[-43 -35  39  -1  14] gives -1

[ -7  34 -24  15 -18 -49   5] gives 5

[[317 716 904 675 483 202 537]
 [790 871 676 733 227 306 439]
 [701 552 830 480 123 555 411]] gives 830

[[133  95 151  71 118  65  59]
 [ 50  83 117  80 196  93 113]] gives 133

[2 4 7 8 6 4 1] gives 6

[822 485 705 800 621 247] gives 705

[-50  34  -7   2 -19] gives -7
---
[[-2.28 -1.09 -1.14 -4.90 -1.06  3.67  0.82]
 [ 2.01  7.58  2.07  0.97 -3.57  2.23 -3.45]
 [-1.11  4.60  0.54 -2.50 -1.65  2.73 -2.46]]
-1.11

[-1.77 -6.98 -3.70  4.93  1.30]
-1.77

[[-2.50  4.90  2.74 -2.57  3.02 -7.60  2.40]
 [ 0.11 -0.10 -0.29  0.44 -0.63  0.72 -0.57]
 [ 0.06  1.37 -1.24  3.90 -2.60  0.74 -3.41]]
0.06

[[ 0.96 -3.01 -0.90 -6.20]
 [-4.45  5.19  0.58 -8.18]]
-4.45

[ 1.09  3.75 -6.29 -0.67  8.86  0.16]
1.09

[ 1.51  7.04  1.67  8.68  7.62 -7.20]
1.51

[8.16 4.00 4.32 3.10]
8.16
---
[[-4.51 -2.66 -2.28 -1.40  8.68 -4.24 -2.09]
 [-1.33  3.61  4.55  3.74  4.61 -1.88  3.94]
 [-4.95 -2.83 -5.41  1.53 -3.86  4.78  5.01]] -> 4.55

[[-6.45 -2.37 -3.31 -2.37  2.12]
 [-1.47  6.52 -5.71  6.52  1.33]] -> -5.71

[[ 3.93  1.83 -1.95  3.34 -5.27 -2.10]
 [-6.48  0.06  1.46 -4.65  8.18  1.89]] -> 1.46

[[-2.49 -5.29 -3.68  0.02  6.91]
 [ 3.90  0.20  5.19 -5.98 -4.16]] -> 5.19

[[ 6.45  2.81 -4.21  3.91  0.86  3.80]
 [-2.39 -8.33  1.82  1.95 -2.22  6.16]] -> 1.82

[[-4.02  3.31 -1.42  0.31]
 [ 1.74 -6.58 -0.85 -0.60]] -> -0.85

[[-0.36 -7.68 -3.11  0.15 -0.15]
 [-5.22 -6.98 -6.13  0.41 -0.71]] -> -6.13

[[ 0.17  2.34  6.40  0.57]
 [-0.31 -0.18  0.30 -0.22]
 [-0.26  0.70  0.49 -0.63]] -> 0.30
---
2  6  6  4
9  6  6  2
2  7  5  2
| 5

 926   580    -6  -550   511   197 | -6

-23  -28   29   -3   27  -43   -6
 -8  -15   15   -4   -2  -21   -2
 -8   -4   -3  -10   -6  -15   -6
| -3

4  5  4  4  6
2  7  6  6  2
| 6

 58  200   64   65 | 64

5  1  5  8  5  6  6
6  4  6  5  7  7  5
| 6

-949   694   276  -383
-534  -450    -2  -318
| -2
---
-151.810,101.950,-168.874,158.046,88.040,40.650 gives 40.650
142.117,-115.989,56.807,115.200,-39.287,-147.010 gives -147.010
-0.2,-0.1,-1.4,1.4,0.1,1.0,-1.9 gives -1.9
0.145,-0.154,0.168,0.027 gives 0.027
-0.19,-0.01,0.10,0.11,-0.18,-0.02,-0.06 gives -0.06
-0.156,-0.075,-0.147,-0.112,0.078,0.113,-0.064 gives -0.064
-0.18,-0.16,0.11,-0.06 gives -0.06
110.422,-15.996,-137.856,-64.833,146.879 gives 146.879
---
[-1.40 -1.17 -2.78  8.61] ans = 8.61, -1.17

[ 0.82 -7.28 -6.81 -0.34  5.86] ans = 5.86, 0.82

[ 1.09 -4.72 -0.51  1.14 -6.87  3.40] ans = 3.40, 1.14

[[ 1.22  1.69 -4.11 -0.67]
 [-2.88  0.31 -1.11 -0.42]
 [-0.68 -1.28  6.54 -0.29]] ans = 6.54, 1.69

[ 3.94  6.44 -4.07  7.60  0.26] ans = 7.60, 6.44

[-3.43 -6.25  0.91  0.05] ans = 0.91, 0.05
